Each path is a new rotation, seen through one point. The rows after it are directions, each followed by how far the rotation turns it, in degrees each step (0 if it stays put).
Each turn is a multiple of 5 degrees from 10 to 175, or 0.
Each row of a path follows its step; steps can be skipped.
path 1
step 0: [ 3.59 -0.58 -2.18 -2.01 -3.43 -0.80  1.52  0.06  1.03 -1.13  0.47  0.25
 -0.50  0.74 -0.34  1.68  2.54  0.31  2.65  3.65 -2.22  0.03 -0.23  1.40
 -0.03  0.31 -1.78  1.61 -1.02 -1.45 -2.09 -2.13 -0.01 -1.07 -1.92 -4.24
 -4.68  0.56  1.50 -0.82  2.93 -0.49  1.70  1.29 -2.80  1.76  1.24 -2.85
 -0.28 -1.88 -0.69  0.51]
step 2: [-2.26  1.52 -0.29  1.50  2.15  0.75 -0.07  2.52 -2.69  3.36 -0.78  2.18
  1.24  1.87 -0.84 -3.42  1.28 -0.78  2.57 -1.52 -1.18 -2.30 -1.05  1.49
  3.07  3.08  2.85 -2.10  0.70  1.94 -0.89 -1.75 -1.12 -0.06 -1.00  2.51
  0.20  0.90 -2.42 -1.19 -1.36 -2.03 -2.71  0.55 -2.36  2.58  2.54  1.34
  0.22 -1.79 -1.76  0.51]
step 3: [-1.07 -0.69 -3.77 -0.73  2.31 -1.44 -1.28  5.08 -0.27 -0.24  1.02 -4.76
 -1.36 -0.53 -0.03  0.55 -0.26  2.74 -0.12  1.60 -2.15 -2.79  2.65 -1.82
 -0.20  0.04  2.39 -0.50  1.47 -0.33  4.45 -1.62  0.01  1.56 -0.58 -3.89
  0.58  0.15 -0.30 -0.34 -1.63  0.96  0.71  0.33 -0.77  1.09  3.02  0.36
  1.19  0.88 -1.35 -1.68]
step 4: [ 1.55 -1.46 -0.32 -3.50 -1.49 -0.06  0.76  0.38 -2.59 -1.74  0.21  0.52
 -1.78 -2.54  1.55 -0.85 -1.53 -0.96 -3.14 -0.87 -0.67  2.20 -1.17  1.05
 -2.20 -0.43  2.02  0.33 -1.28  0.95  4.62 -3.34 -0.36  0.18  2.29  0.70
  0.40 -2.86  3.61  3.62 -2.40 -0.59 -0.14 -3.31 -0.41  0.17  0.54 -0.45
 -1.69 -2.65 -0.69  2.00]
step 5: [-2.99 -0.96 -1.47 -1.63 -2.03  3.25 -0.67 -3.10 -0.39  0.52  2.66  1.19
 -2.26  3.79  0.59 -0.59  0.29 -0.14  1.31 -0.51  2.03  1.46  0.39  1.82
  1.05  1.76 -0.47 -0.98  0.02  1.48  0.27 -0.70  2.51  1.62  2.79 -1.01
 -0.61  1.41 -0.83 -0.77 -0.52 -1.63  0.90 -0.89  3.60 -0.59 -1.78 -3.85
  2.10 -4.87 -2.57 -0.35]
step 6: [-1.08  0.07  2.77  1.55  0.95  0.73 -1.15  2.58  0.59  1.11  2.31 -0.39
  0.78  0.10 -1.60  0.67  0.35  3.25 -0.97 -0.59  1.32 -0.62  2.35 -1.01
 -1.78  0.70  1.52 -3.38  1.83 -1.54  1.39  4.52  0.81  2.09 -0.45  0.78
  1.74  1.62 -0.59  0.00  2.55 -1.77  1.56 -1.78  1.79  1.86 -3.32 -3.12
 -1.50  1.82 -0.11  4.85]
step 7: [-0.62 -1.32  2.73  1.38  3.15 -1.77 -1.68 -0.63  0.12  3.01  0.69  2.85
 -0.85  0.04 -0.95 -1.06  0.82  0.71 -5.37  0.69  0.98 -1.70  0.71 -0.11
 -0.41  2.92 -1.10  0.73 -2.75 -0.13 -1.80 -0.86  3.13 -2.75 -0.01 -0.03
  0.54 -2.54  2.02  0.74 -0.21  0.94  0.11 -2.81 -2.87 -0.43  1.37  0.13
  1.44  3.83 -3.11  1.08]
step 8: [ 0.32 -1.06 -2.24  2.29 -0.04 -2.81 -0.56 -1.53  1.19  0.03 -0.83  0.22
 -2.53  3.35  4.80  1.74  1.38  1.99 -2.74  2.25  0.10  0.48 -0.47 -0.22
  0.22 -4.05 -0.55  0.95 -0.83 -1.88  1.99  2.24  3.09 -3.21 -2.03  0.70
 -2.10 -0.16  0.95 -0.68  1.04 -0.11  0.34  0.71  1.26 -0.31  1.67  1.31
  3.51 -2.95  1.54 -0.26]
step 9: [-4.84  3.32  3.52  0.04  0.18 -0.90  0.27 -3.67  0.65 -0.79 -2.27  0.22
  0.15 -0.94  0.13  2.17 -1.50 -0.83  2.70 -1.85 -0.50  1.12 -0.74  1.25
 -2.31 -2.39  0.59 -0.53  0.98  1.36  1.66  3.86  2.20  1.47 -0.86 -0.52
 -0.59 -1.38  1.48  2.77 -1.10  1.45 -1.27  1.21 -0.79 -1.78 -1.61  3.24
 -0.33 -1.58  1.77  2.95]
[ 0.65  0.25 -0.05 -0.41 -0.39 -0.37  0.24 -1.48  0.31  0.55  0.84 -0.31
  0.44  0.73 -0.13  0.82 -0.46  0.21  0.85 -0.47  0.47  0.27 -0.11 -0.01
  0.26  0.14  0.47 -0.23  0.26  0.76 -0.63 -0.38  0.00  1.39 -0.16  0.60
 -0.87 -0.28 -0.30  0.21 -0.10  0.34 -0.05  0.05  0.40  0.61 -1.27  0.26
 -0.12 -0.44 -0.14  0.84] => 85
[ 0.01  0.49 -0.31  0.62 -0.82  0.20  0.16 -0.74 -0.34  0.38  0.57  0.01
 -0.69  0.51 -0.17 -0.36  0.96  0.40  0.23  0.08 -0.56 -0.88  0.11  0.16
  0.30  0.08 -0.57 -0.21 -1.07  1.10 -0.46 -0.69 -0.52 -0.63  0.54 -0.96
 -0.41  0.63 -0.21 -0.12 -0.55 -0.78 -0.21 -0.76  0.08  0.11  0.04  0.23
  1.21  0.39  0.69 -0.04] => 140
[-0.02  0.49  0.78  0.32  0.70  0.50 -0.76  0.24 -0.51  0.81  0.88  0.03
 -0.92  0.74 -0.55 -0.07  0.19  0.26 -1.26  0.31  0.01  0.21 -0.72 -0.23
 -0.72 -0.87  0.57 -0.35  0.39  0.04 -0.14  0.44  0.49  0.71  1.03 -0.04
 -0.77 -0.74  0.54 -0.35 -0.44 -0.34  0.70  0.20  0.47 -0.65  0.44 -0.07
  0.13 -0.25  0.01  0.31] => 25
[-0.19  0.82 -0.73 -0.15  0.38 -0.62 -0.13 -0.61 -1.33 -0.32  0.11 -0.08
 -0.75  0.20  0.07 -0.21  0.24  0.62  0.04 -0.96 -0.19  0.26  0.12 -0.25
 -0.43 -0.49 -0.05  0.92  0.12  0.36  1.23 -0.49  0.60  0.57 -0.70 -0.20
  0.44  0.08 -0.32 -0.31 -0.57 -0.23 -1.15  0.57 -0.07 -0.52 -0.07  0.78
 -1.05  0.18  0.09 -0.62] => 60
[-0.64  0.06  0.72 -0.29 -0.55 -0.50  0.27 -0.21 -0.56  0.38  0.59  0.51
 -0.39 -0.93  0.40 -0.74 -1.00 -0.45 -0.45 -0.02  0.04  0.34 -0.03 -0.11
 -0.48  0.89  0.53 -0.45 -0.10  0.24 -0.27 -0.21 -0.40  0.11 -0.07  0.23
 -0.99 -0.29 -0.47  0.91  1.48 -0.23 -0.92 -0.34  0.49 -0.64  0.59  0.62
  0.07  0.70 -0.10 -0.58] => 135
[-0.57 -0.32  0.42 -1.29 -0.14 -0.90  0.19  0.13  0.07  0.29 -0.02  0.21
 -0.37  0.09  0.42 -0.63  0.38  0.51  0.11 -0.04  0.85 -0.57 -0.23  1.09
  0.34 -0.14 -0.31  0.28 -1.52 -0.43 -0.73 -0.01 -0.09  1.10  0.19  0.32
  0.09 -0.12 -0.47 -1.06 -0.01 -0.22  0.51  0.71 -0.60 -0.02  0.50 -0.05
  0.14 -0.49 -0.77 -0.63] => 140
[ 0.65 -0.13 -0.17 -0.36  0.35  0.50  0.83  0.15  0.22  0.10  0.24  1.36
  0.06 -0.08  0.74 -0.20  0.11  0.38  0.64 -0.33 -1.51  0.82 -0.43  0.30
 -0.91  0.40  0.31 -0.22 -0.37  0.02 -0.21  0.82  0.25 -0.28  0.05 -0.19
 -0.27  0.14  0.25 -0.78 -0.03 -0.79  0.34 -0.33 -0.30  0.99  0.30  1.07
 -0.91  0.01 -0.26  0.59] => 170
path 2
step 0: [ 1.50 -1.89 -2.29  1.98  1.95  1.50  1.84 -1.86 -1.30  0.35  1.25 -3.18
 -2.48 -2.04 -2.11 -3.42 -3.71 -0.17  0.85  2.44 -0.56  2.10 -1.13 -0.46
  3.06 -0.15  1.46 -1.35 -0.58 -1.43  0.85 -0.65 -1.06 -1.35 -0.05 -2.40
  1.99  1.97  0.18  2.31  2.35  0.27 -1.45  2.42  2.44  1.37 -1.84 -0.83
  0.71 -0.06  0.27  0.33]
step 1: [-1.98  0.54  2.10 -2.21 -0.36  0.74 -1.06  0.02  1.19  1.14 -2.86  1.07
  0.01  0.20 -1.63 -0.35 -0.65  0.62  1.27 -3.22  3.18 -2.32 -4.57  0.09
  1.85 -2.64 -1.75  1.80  2.13 -2.86 -0.53  2.55 -0.51 -0.16 -0.04  0.13
 -2.25 -1.21 -0.06  0.10 -0.29  1.48 -2.20 -1.74 -3.16 -1.58 -0.47  3.61
  1.28 -1.03 -0.30  0.50]
step 3: [ 0.64  1.94 -0.38  0.11  0.97  1.70  0.81 -1.33  0.11  3.80  1.52  1.33
 -0.58 -3.02  0.92 -0.08 -0.82  0.61 -1.96 -2.95  3.28  1.78 -1.60  2.94
  2.04  1.62  2.68 -2.37  0.72  2.28  0.77  2.95 -0.55 -1.21 -0.40 -1.13
 -2.15 -0.90 -0.02  0.27 -2.73 -0.04 -3.34 -1.05  0.11  1.97 -1.26  1.11
  0.23 -2.08  1.63 -2.25]
step 4: [-1.72 -0.48 -1.70 -1.53 -0.13 -1.02  0.48  0.67 -1.14 -0.62 -0.69  2.08
  0.76 -0.51 -1.53  1.28  4.35 -2.08  0.70  1.29  3.02 -2.61  0.72 -0.04
  1.12  0.30 -2.44  2.09 -2.06 -2.81 -0.23  1.11 -2.57 -3.85 -1.78 -1.09
  3.53 -0.86 -2.74  0.16  3.43 -1.02 -0.14 -0.53  0.06  1.04  0.02 -0.64
  0.95  1.36 -1.25  2.84]
step 5: [ 0.01 -2.35 -0.16  0.53 -1.08  0.92  1.23 -2.18  0.06  0.45 -1.80 -0.52
  2.44 -2.80  1.95  0.63  0.31 -0.70 -0.46 -1.08  1.43 -2.23  0.80  0.96
 -3.35 -0.96  2.28 -1.07  1.03  2.29  1.09  0.34 -0.99 -1.10  5.65  0.46
 -1.57 -2.97  0.57 -2.89 -2.58 -0.24  1.08  1.12 -0.78 -2.57 -1.14 -0.63
 -2.87 -0.59  0.56 -2.47]
step 6: [ 1.93  0.27 -3.60 -2.11  1.58 -0.95 -1.04  2.57 -0.76  3.22  1.30 -0.44
  1.94 -1.30 -1.01  0.24 -0.97  1.89  0.30  0.36  1.30  0.51  4.45  1.09
  1.45  1.19  0.65 -1.79 -5.17  1.72 -0.68  0.51 -0.37  0.88 -2.43  1.43
  1.67 -0.58 -0.91  2.46  1.45 -1.58  0.99 -0.24 -0.73  0.39  1.27  1.37
  2.34 -0.90 -2.62 -0.55]
step 7: [ 0.23 -1.70  0.54 -1.79  0.88  2.60  0.95 -0.47  2.99 -4.22  0.54  2.21
 -0.48  0.40  3.21  0.84 -0.44 -0.90 -0.65  1.74  5.22  0.33 -0.97 -0.54
  0.12 -2.38 -0.14  4.57 -0.35  0.55 -0.13 -0.43 -2.14 -0.20  0.15 -1.11
  0.93 -0.43  1.49 -0.84 -3.93 -2.14  0.47  0.53  1.89 -1.20  0.91  0.33
 -1.68  0.74  1.02  0.48]
step 8: [ 0.57  0.06 -1.49  2.28 -0.59 -0.93 -1.78  2.66 -0.97  1.72 -0.21 -4.17
  1.68  0.26  1.40  1.67 -2.14  0.65 -2.41  0.78 -0.04 -0.27  0.36  0.64
 -1.91  1.83 -0.97  2.17 -0.06  1.21 -1.73  1.47  0.35 -0.21  3.30  2.38
  0.59 -0.63  0.23 -0.35  5.51  1.73  2.91  0.15 -0.48 -2.69  0.73  0.33
  2.45  2.46  0.95 -0.78]
step 9: [ 2.02  1.74 -0.69  3.00 -1.00 -1.10 -1.88 -2.65  1.69 -1.03  1.60  2.34
  1.75  2.53 -0.77 -0.42 -0.11  2.70 -0.71 -1.84  2.26  1.42  0.22 -2.39
 -0.90 -1.02 -1.62 -0.76 -2.06  2.71  0.19 -2.69  1.56  2.11 -2.47 -0.04
  0.10 -1.22 -2.05  1.69 -5.06 -1.13 -0.90  0.38 -0.56 -1.10  1.82  1.05
 -1.27  0.97  0.42 -1.70]
[-0.71 -0.60  0.37 -0.32 -0.03 -0.79  0.90 -0.07  1.55 -0.70 -0.40  0.58
  0.01 -0.35  1.03  0.09 -0.20  0.29 -0.18  0.03  0.09 -0.44 -0.87 -0.08
 -0.35  0.73  0.10  0.42  0.37 -0.72 -0.25 -0.16 -0.80 -0.36 -0.54 -0.80
 -0.27 -0.44  0.30  0.32  1.28  0.43  0.09 -0.04 -0.36 -0.33  0.89  0.11
 -0.01 -0.31 -0.39  0.57] => 115
[ 0.00  0.34 -0.63  0.00  0.11  0.40  0.47 -0.25 -0.70  0.46 -0.09  0.90
  0.17 -0.24  0.61 -0.30  0.02  1.43 -0.34  0.81  1.17 -0.40  0.54  0.00
 -0.70  0.56 -0.54  0.92 -0.52  0.09  0.78  0.15 -0.36  0.45  0.78  0.61
  0.54 -0.19 -0.57 -0.50  0.46 -0.57 -0.26  0.06  0.09 -0.18  0.81  0.42
 -0.15 -0.74  0.71 -0.40] => 20
[ 0.27  1.19 -0.28  0.38 -0.12 -0.42  0.23 -0.06 -0.14  0.10  0.11  0.68
 -0.24 -0.89 -0.23  0.82  1.69 -0.62  0.09 -0.91 -0.32 -0.56 -0.11 -0.16
 -0.59  0.45  0.37 -0.10 -0.20 -0.02 -0.12  0.04 -0.40 -0.77  0.02  0.49
 -0.30  0.49  0.13 -0.43  0.08 -0.06 -0.75 -0.34  0.07  0.54  0.01 -1.35
 -0.28 -1.27 -0.29 -0.07] => 45
[-0.77 -0.26 -0.18  0.57 -0.61  0.06 -0.09 -0.12 -0.04 -0.17 -0.27 -0.06
  0.01  0.18  0.00  0.01 -0.89 -0.09  0.57 -0.74 -1.03  0.03  0.23  0.94
  0.80  1.00 -0.47  0.47 -0.44  0.10 -0.59 -0.63  0.01 -0.20 -0.06  0.03
 -0.36 -0.75 -0.93 -1.27 -0.57 -0.44 -0.18  0.67  0.49 -0.49  0.70 -0.31
  0.63 -0.51 -0.67 -0.91] => 110
[-0.71  0.18  0.28 -0.02  0.74  0.49 -0.21 -0.19  0.21  0.04 -1.22  0.00
 -0.74 -0.62 -1.13 -0.17 -0.12 -0.62 -1.35  0.08  0.54 -0.55  0.61  1.78
 -0.29 -0.04 -0.59 -0.98 -0.37 -0.11 -0.05  0.48 -0.29 -0.07 -0.17 -0.11
 -0.24  0.19 -0.08  0.32 -0.04 -0.16  0.00  0.32  0.21 -0.30  0.61 -0.01
 -0.95  0.32 -0.19  0.25] => 25
[-0.11  0.14  0.16 -0.10  0.14  0.63 -0.11 -0.57 -0.40  0.23 -0.62 -0.84
  0.13 -1.43  0.42  0.57 -0.53 -1.00 -0.15 -0.08  0.16  1.12 -0.17 -0.70
  0.04  1.12 -0.36  0.29  0.28  0.43  0.75  0.46 -0.13  0.62  0.34  0.04
 -1.21  0.05  0.23 -0.51 -0.22  0.45  0.25 -1.04 -0.02 -0.30 -0.15  0.80
  0.18 -0.51 -0.31  0.57] => 155
[ 0.49 -0.53 -0.21 -0.59  0.44  0.45 -0.38  0.70  0.68 -0.15 -0.49 -0.72
 -0.76 -0.65 -0.55 -0.53 -0.80  0.08  1.20  0.27  0.21 -0.63  0.10 -0.58
  0.03 -0.59  0.56  0.52 -0.87 -0.62 -0.58  0.00 -0.30  0.38  0.54  1.07
 -0.09  0.24  1.02  0.38 -0.41  0.09  0.01  0.27  0.02 -0.35  0.45 -0.31
  0.04 -1.26 -0.41 -0.06] => 60
